A: several groups of rows, each row roughly a mix of its group's hidden directions:
A (108 x 10):
[[-17  39  26   1  15 -13  24  31  11 -26]
 [-41  12  24   7  -6 -19  27  -7  36  17]
 [  2  51 -11  -5   2  24  25  26  -5  25]
 [-17 -24 -24   6  12 -11  37 -41  -9 -19]
 [  7   7  13  14   1   3 -27 -57 -10 -26]
 [  6 -25 -15  20 -20  16 -41  10  26  29]
 [ 54  -6  16 -14  34  -9   8   9  -6 -19]
 [  6 -28 -13 -16  34 -32 -10 -38  14  10]
 [-30   6 -10 -16 -38  20  -1 -29   6  34]
 [ 21 -46  16 -12  -3   7  15  41  17   2]
 [-14 -37  19  26  15  10 -13  23 -16  36]
 [-19  14  13 -22 -33  21  11 -42  -2  24]
 [-37 -23   2  29  23   2  16  13  25  29]
 [ -9 -14  -5  21  22 -16   0 -24 -50  25]
 [-27  13  17 -17   4   0  16 -20  18  52]
 [ 57   0  21  -3   9  19  32  -3  -8  -7]
 [ 22  11  23 -19  15 -16 -17  33  17  39]
 [-15 -29  32  -7  13 -45   9  25   9   6]
 [  6  -8  -1  19 -16  48 -29 -17 -32  -5]
 [  2 -19  -1  10  23 -17  59   5 -17  10]
 [ 25  -9 -12  -3 -40  27 -29 -29  -2 -18]
 [ -2   9 -35  -2 -22  45 -27   4 -20  16]
 [ 48   3  27  16  22  27 -12   6 -17  15]
 [ 14   8  -1  -9 -49  22 -13 -41  -5  -9]
 [  9 -18  45   4  25 -24 -31   3   5  23]
 [ -9  -7  -3  25  -7  -5 -23 -31 -23  49]
 [-32  24 -37  20  24 -11  10  17  -9 -25]
 [ 17 -42  -7 -12 -39 -19 -29   9  10   3]
 [-24  -9 -51   9 -27  18 -18 -17 -12   4]
 [ 37  -8  -8  22  23  30 -21 -27  15 -19]
 [ -4 -20   1  22 -12  35  30 -17 -41  -8]
 [ 33 -27 -10   5  22  35 -19 -18  30   0]
 [ -3  -7 -45  -7  39 -25  15 -18  11  15]
 [-25 -16 -28   6  13  45   8  11  -4 -33]
 [ 46   5  34  -7  -4  11 -28  27   6  11]
 [-15  14 -42  13  11  27  25   4 -25  27]
 [ -6  20 -15  30  50  -5  31  -6  -9  11]
 [-28  -2  47   9  20 -11  19 -25 -14 -22]
 [  0  11 -54   5 -19  14  -1  40   3  -1]
 [ 24  10 -37  12  39   1  -4   1 -39   3]
 [-14   0 -19 -10 -38   8   4 -36 -41  -8]
 [ 25 -24 -21 -17  23  -9  17  -7 -31 -36]
 [-35  45   4  10   5 -19   0  34  17   7]
 [  2 -12  15  -2 -49  11 -23 -21  -4  36]
 [-20  -9  -1  -4 -53 -16 -13   6 -24  30]
 [-26  -1  -3  35  44 -23  16 -22  -4  -5]
 [-61  -1  -1  11 -25  16 -19   3  -2  10]
 [ 45  21  10  12 -16 -30 -24   7  13 -23]
 [-14 -28 -36  -6  -7  31  -8 -33  -3  27]
 [ 23 -22  18  -4 -33  19 -20 -16  40 -10]
 [-40 -16  45   0  -2 -26  11   5  22   2]
 [-23 -25 -16  18  -1   2 -23   9   5  53]
 [ -3  14  36  47   7  18  -6  -4 -19 -26]
 [ 33 -23 -36  15  -9  10  10  42  -5  -4]
 [-18  -5 -38 -10 -15 -24  11  44  19   8]
 [ 24 -33  32  -6   9  14  19 -31 -26  14]
 [ 20 -24  54   6 -17  15  15   8 -22   1]
 [ -4  50  21 -16 -18  18  18 -24   4 -21]
 [  5  22  35   5 -34  15 -11 -39   0  20]
 [ 20 -29  -7  46  35   4 -11  -1 -19  -2]
 [ 28 -30  -2  24   7  31 -26 -24 -27  -6]
 [ 27  13 -19 -15   3   7  44  11 -39  -7]
 [ 43  22  14  -4  37  -7   2  -2  35  -3]
 [  8 -15  28  18  44 -19 -18 -10  33   1]
 [-25  -9  26 -30 -31  -7  42   3  -5  11]
 [ 34 -14  -4  15  57  -5   6   2 -17  -3]
 [-14 -25  48  -8 -12 -11  18 -34  -8 -15]
 [-10   4  22 -28   1  36  25  18  31 -24]
 [-16 -33   2   3  26 -14  20  39 -30   8]
 [ 27 -19  23 -18 -20  41  -4   2  23 -24]
 [ 17 -25 -50 -22  -2  -4  10  22   4  26]
 [-23 -15  14  29  -1  34 -18 -15  -6  41]
 [ 50  -2 -32  -1  10 -10   3 -16 -33  -7]
 [ 21   0  31  20   1   0 -20 -37  -4  40]
 [ 24  14 -32  -7  39  13  10  -7  -6  38]
 [-49   5   9 -22 -27 -31   9   7  19  -5]
 [-28 -16 -22 -24 -30   6  -3  24  -9  39]
 [ 36 -28   7  -9  21  -1  32  11 -13  35]
 [ 14 -40 -34  17  -4 -17  15   9  16  33]
 [  6 -14 -15  -1 -55  14 -31 -18   1  17]
 [ 28  -2  37 -13  34 -33  -3  -8  22   9]
 [ 40 -17  23  -3 -25 -17 -17  33   0 -21]
 [-14 -14   2  16 -25 -13 -28  33  12  42]
 [ 40  -2 -18  -6  23  -3 -10   9  44 -24]
 [-42  31  28 -10 -10 -21  -9   3  30   6]
 [-23 -28 -26   6   6 -10  14  42 -20  26]
 [ 28 -23  17  -8 -32 -16  -7 -10 -45  -7]
 [ -5  34  -2  36  15   6  40  26  -8 -11]
 [ 36 -13 -25  11  33 -15 -38  -5 -14   0]
 [ 21 -25 -13 -17 -11  48  -8 -21  21 -17]
 [ -9 -35  35 -13 -35  18  26   9   3 -16]
 [-38  15 -26  21  18 -17  28   3  -5  32]
 [ 29   8  20  23 -27  10 -28 -39 -15   0]
 [ 34 -34 -25  -5 -19  13 -13   0 -36 -13]
 [ 52  24  19 -10   2  33  -2 -15  -2 -10]
 [ -3 -24 -35  33  11   9 -25  33  -4 -19]
 [ 43 -46  -2   0   4   2 -33   7   5  -8]
 [ -5  17  19   2  13 -54  12  33 -12   8]
 [-25 -30  -7   3 -51 -15   2  -6  20  19]
 [-18  20  -6  -6   5 -53   3 -12 -37   0]
 [ 15 -15   7  16  47 -32 -24   1  23  11]
 [ 14  21 -20 -27   4 -18  12  31 -44  -3]
 [-40  32 -16   4  21 -33  18  -3  22  -7]
 [ 50  24   1 -18  18  -3 -16  -9 -18 -27]
 [ 11 -15  23  -1  17  41 -39  17   7 -21]
 [-31   7  23 -13 -40 -10 -18   1  39   5]
 [-14  27 -15   4  16 -22  36 -19  20 -35]
 [-18  29 -33  21 -14 -27 -11 -25 -27   6]]

which group is each row in? (one row of each group first):
[  9   8   7 -40 -19  -2 -35 -32  23 -16] => (77)
[-36 -21  14  18  16   5  -3  25  39  23] => (67)
[-17   0   4 -27 -35  16   3 -29  14  40] => (13)

[-31   0 -42 -27 -35  17  -2   2  -6  17] => (77)
[  8 -50 -24  -7   4  10 -11  41   7  -8] => (13)
[-22 -23  33  12 -31 -15   5  -1   1 -41] => (77)
[ 40  29   2 -36 -10  22  27 -11   8  -4] => (77)
[ 12  -5  -1 -29 -52  27 -15  17  -5 -15] => (67)
[ 45 -32  -8   7 -15  21 -31  17  -8  -7] => (77)
[ 10  13  31 -36 -16 -19  21 -17  26 -25] => (77)
[ 10  30  10 -29  10   9   9  17   1  52] => (77)
[ 19   3  40  18  13  14   2 -40 -12 -29] => (77)
[ 20  39  35  -9  16  19  30 -19  -7   7] => (77)
[-23  -3  23 -22  -9 -30  49 -11  11  -9] => (77)
